[[ 0.062 -0.043 -0.025 -0.111 -0.146 -0.007  0.127]
 [-0.178 -0.118 -0.181  0.001 -0.051 -0.227 -0.138]
 [-0.078 -0.153 -0.097  0.014 -0.220  0.010 -0.075]] gives -0.075

[-0.98  1.19  1.28 -1.05  1.09  0.66  0.81] gives 0.81

[[ 19.56 -19.65  -3.64   8.71 -16.88 -20.94 -11.12]
 [  6.08 -14.36  -6.82 -19.90  -7.78 -14.02  -5.53]
 [-14.18   0.28  10.01   2.90 -19.72  19.39   3.42]] gives 3.42

[[-125.969  -57.432 -172.461  -77.129  -17.271 -182.907]
 [  -0.880  -54.017 -107.393   96.814  -43.360   -2.176]
 [ 125.434  -58.405  144.118 -179.617   12.147 -225.107]] gives -225.107

[[ -6.4   3.1 -12.3 -18.3  -6.7  16.9]
 [  4.2  -5.8 -12.7   8.4  12.2  -4.3]] gives -4.3

[ 0.020 -0.142  0.141 -0.177  0.066 -0.112 -0.185] gives -0.185
---
[-2.73  5.65  0.70 -3.99 -2.29  6.36] ⇒ -2.29
[-6.16 -0.83  0.86  0.49 -2.62  0.35] ⇒ -2.62
[7.14 1.29 4.02 0.20 0.29 0.52] ⇒ 0.29
[-0.15 -6.09 -6.38 -1.81  3.81 -4.07] ⇒ 3.81
[-5.44 -3.05  0.10 -7.12  2.64  0.88] ⇒ 2.64
[ 4.66  2.33  6.55 -2.59  1.36  1.69] ⇒ 1.36
[ 3.14 -1.69  1.73 -7.02  1.17 -4.06] ⇒ 1.17
---
[[ 4.16  6.44  0.16 -0.88]
 [-1.84  2.13  1.24 -4.52]]
-4.52

[[ 6.69  0.11  0.27  0.29  1.91  0.05]
 [-5.37 -0.42  0.71  0.22 -0.97  0.09]
 [ 6.39  0.90  0.06 -1.25  2.14  1.04]]
-5.37

[ 3.43  4.76  1.06 -7.05]
-7.05

[-4.75  6.08  3.20  3.02  3.91 -1.88 -6.24]
-6.24

[[ 0.43  1.25 -6.24 -4.78 -1.37]
 [ 0.60  1.35 -6.76 -4.56 -1.43]
 [-3.98  0.42 -6.72 -4.90 -1.47]]
-6.76

[[-5.96  0.48  2.90 -5.37 -2.99]
 [ 6.32 -0.99  0.72  6.17  2.86]]
-5.96

[-2.31 -2.18 -5.26  6.25  3.54]
-5.26

[ 6.13  4.42  6.69 -2.54  0.91  1.32 -1.35]
-2.54
---
[-4.70  2.97  1.46  4.29  5.31]
-4.70
[-3.21  6.44  2.38  2.09 -6.98]
-3.21
[ 1.45  5.27 -2.78  3.57 -1.90]
1.45
[-6.56  0.07 -7.09  1.91  6.57]
-6.56
[-6.32 -0.85 -5.30 -6.07 -2.34]
-6.32
[6.85 5.06 4.44 6.88 7.33]
6.85
[5.87 4.02 5.34 2.33 4.66]
5.87
[-2.37 -6.33 -2.77  0.96  1.53]
-2.37
[-2.01 -1.18 -6.85  2.12  0.94]
-2.01
[-1.27  2.87 -1.70  5.68 -3.03]
-1.27
---
[[ 0.36  0.39 -0.46  0.13  0.20 -0.31 -0.22 -0.45]
 [-3.14 -2.92  4.35  2.10 -0.13  4.54  1.99  4.98]
 [ 2.31  2.23 -3.12 -1.85 -0.01 -3.00 -1.11 -3.84]
 [-0.02  0.02  0.08  0.13 -0.22  0.23 -0.44  0.23]
 [ 1.14  1.13 -1.52 -0.72 -0.19 -1.39 -0.44 -1.81]
 [-0.41 -0.34  0.61  0.13  0.02  0.77  0.66  0.91]
 [-1.97 -1.45  2.21  1.54  0.05  2.92  0.88  2.95]
 [-0.80 -1.08  1.15  0.97 -0.04  1.31  0.66  1.59]
 [-0.80 -0.71  1.15  0.69 -0.25  0.77  0.66  1.59]
 [ 1.53  1.13 -2.06 -1.00  0.08 -1.93 -0.88 -3.16]
 [ 3.09  2.97 -4.72 -2.13 -0.07 -4.08 -1.55 -5.88]]	0.36

[[ 0.07 -6.95 -0.31 -5.17  4.02  5.56  2.24  2.09 -1.53 -2.46 -2.08]
 [ 1.99  4.34 -0.49  4.35 -1.19 -3.17 -3.60 -3.19  1.83  1.68  0.45]
 [ 1.19  4.05  3.32 -0.96 -1.51 -1.77  2.01 -0.64  1.43  2.32 -2.28]
 [-0.25 -0.58 -0.45 -0.74 -0.72 -0.09  0.95  0.55 -1.20  0.08  0.94]
 [-0.75 -1.68  0.68 -0.89 -0.94  0.21  2.70  2.54 -0.67 -0.39  2.22]
 [ 0.47  5.06  1.37  0.87 -2.42 -2.09  0.31 -0.98  1.64  1.32 -0.92]
 [ 1.86 -0.29  4.23 -2.59 -0.27 -0.59  1.72 -1.95  0.00 -0.08 -2.77]
 [ 0.05 -4.16 -5.25  2.87  2.56 -0.21 -2.23  4.42  2.56  2.71  3.85]
 [ 1.53  0.61 -1.28 -0.25 -0.28 -0.57 -1.38 -3.00 -1.40  0.98 -1.48]
 [ 1.64  2.01  2.13 -0.15 -0.86 -1.09  0.28 -2.01 -0.11  0.21 -0.33]
 [ 0.29  0.70 -2.41  1.87 -0.40 -0.63 -0.88  0.83  1.58  1.08  1.51]]	0.07

[[-2.66 -3.18 -0.83  0.11 -1.89 -0.97  0.64  4.49  2.95 -1.10 -2.22  1.20]
 [ 2.97  3.32  3.60 -1.54  2.55 -1.78  0.41 -4.47 -3.38  1.85  2.84  0.41]
 [-1.37  1.19  0.56  1.21  0.70 -2.03 -1.84 -0.24 -0.13  0.80  0.14 -0.17]
 [ 2.14  3.75  3.98 -1.64  2.38 -2.81 -0.39 -4.07 -3.20  1.90  3.19 -0.18]
 [ 2.40  3.32  5.18 -1.74  2.12 -3.36  0.13 -3.41 -3.21  3.25  2.82  0.11]
 [ 4.98 -0.65  3.90 -4.30  0.49  1.86  2.91 -2.46 -3.72  0.51  1.99  0.64]
 [ 2.14 -2.14  2.54 -2.89 -0.25  1.38  3.11 -0.47 -0.72 -0.53 -0.12  0.55]
 [-0.58  4.94  0.99  1.78  1.86 -3.39 -2.90 -3.00 -1.00  2.31  2.41 -0.89]
 [ 0.71  4.70  3.82  0.07  2.57 -3.92 -1.53 -2.81 -2.32  2.48  2.87 -0.44]
 [ 4.53 -0.96  4.97 -4.97  0.27  1.40  3.65 -2.90 -3.75  0.66  1.06  1.08]
 [ 2.18 -1.03  4.42 -3.59  0.40 -0.55  3.06 -0.13 -1.52  0.85  0.71  0.86]]	-2.66

[[ 1.23 -0.34  6.08 -0.76 -4.00 -3.54 -1.33]
 [ 1.85 -4.26  0.35  1.21 -1.19 -1.73  0.02]
 [ 0.81 -1.73 -0.42 -0.98 -4.40 -7.13  0.33]
 [ 2.73 -0.75 -1.55  3.37 -1.82 -5.87  0.85]
 [ 1.24 -1.27 -2.27  1.36  0.23 -0.92  3.08]
 [ 1.81 -1.01 -0.33 -3.68 -3.15 -1.68 -0.33]
 [-0.53  2.37  1.36 -1.28 -3.72 -1.15  0.78]]	1.23

[[ 0.21 -2.53  2.89  0.96 -4.70 -3.56 -0.08 -0.05]
 [-5.32  2.59 -3.06 -0.25 -3.75  1.51 -4.39 -0.40]
 [ 1.56  4.02  5.72 -0.95 -1.71 -0.77 -0.91 -2.75]
 [ 1.85  2.98 -1.05 -2.87 -4.24  0.12 -1.21 -0.22]
 [ 3.26  1.86  1.83  4.55 -2.57  3.68 -4.35 -3.23]
 [ 0.86 -2.82 -0.45  0.32 -2.57 -0.02  0.27  0.68]]	0.21
---
1.95,1.52,-3.13,3.43
3.91,-5.03,-0.33,-5.16
ans = -3.13

0.66,0.85,0.29,-6.02,0.02,3.55,-1.16 ans = 0.29

-2.46,0.19,5.85,4.22 ans = 5.85

5.33,-2.65,-4.98,-0.55 ans = -4.98

5.14,1.77,-1.03,0.97,-0.39
2.21,4.00,0.32,-2.54,0.91
ans = -1.03

-4.41,-0.88,-5.66,-6.48 ans = -5.66

1.47,-4.15,0.72,5.48,1.55,1.27,-5.85 ans = 0.72
---
[[ 0.03 -6.16 -1.79 -2.60]
 [-1.71  1.26  1.27 -0.83]
 [-3.12 -2.01 -0.08  3.82]]	-0.83

[[-0.73  3.68 -0.04  6.49  3.68  1.86]
 [-1.05  3.85 -0.03  6.82  3.85  2.31]
 [-1.25  4.02 -0.05  6.96  4.02  2.65]]	2.31

[[-0.41  0.73 -0.82 -2.16  3.41]
 [-5.21  0.56  1.68  5.04 -1.32]
 [ 3.86  1.35 -2.36  2.87  0.73]]	-1.32

[[ 3.13 -2.59  4.82 -1.19]
 [ 0.04  1.39 -5.43  3.75]
 [-5.59  2.11 -1.19  1.39]]	3.75

[[-2.16 -0.21  1.76  2.21  4.06]
 [ 1.90 -3.87 -4.00  5.53  0.73]
 [ 1.25 -0.36  0.22 -0.41  3.65]]	0.73

[[-0.01  3.60  6.09  6.01]
 [ 0.28  1.72  1.99  3.63]
 [-0.33  2.50  6.57  2.11]]	3.63

[[ 4.89 -5.14  0.16 -5.70 -3.79  6.84 -2.10]
 [-0.36 -1.75 -1.44 -2.30  0.03  4.62 -6.60]
 [-0.40 -2.97  3.86  3.40  2.99 -6.39 -3.75]]	-6.60

[[ 1.48  1.41 -2.01 -2.83  6.05]
 [ 0.29  1.90  0.73 -3.41  1.15]
 [-5.34  4.14 -4.35  1.50 -3.55]]	1.15

[[-0.74 -0.33  3.04  0.23  0.58  3.52]
 [-2.70  1.00  3.34  0.81  1.15 -0.64]
 [ 5.67  1.47 -6.32 -2.06 -3.05 -1.23]]	-0.64
---
[[-1.24  1.42 -1.10  1.20 -1.01]
 [ 0.40  2.76  5.72 -4.04 -2.22]
 [-0.02  3.25  0.82 -0.48  0.60]] result: -1.01

[[ 1.75  5.25  3.45 -3.62 -1.02]
 [ 1.10  2.88  4.36  4.44  5.07]
 [-1.77  3.85  1.10 -3.24  2.50]] result: -1.02

[[ 2.51 -0.19 -5.72  1.38 -3.73]
 [ 3.22  3.45 -1.77 -5.47 -0.69]
 [ 1.99  2.26  1.50  6.54  3.98]] result: -3.73

[[-6.04 -5.26 -6.11 -6.96  5.60]
 [-3.67 -4.83  0.11 -1.40  2.88]
 [-0.88  5.08  5.01  3.76  1.33]] result: 5.60

[[-3.16 -0.28 -0.01 -1.32  1.73]
 [ 4.34  4.60 -5.94  1.65  2.16]
 [-0.67  0.05 -1.59 -0.51  0.88]] result: 1.73

[[-5.43  1.53 -4.02 -0.44 -2.71]
 [-5.17  1.80 -2.45 -2.11  1.65]
 [ 2.46  1.54 -0.60 -6.41 -5.33]] result: -2.71
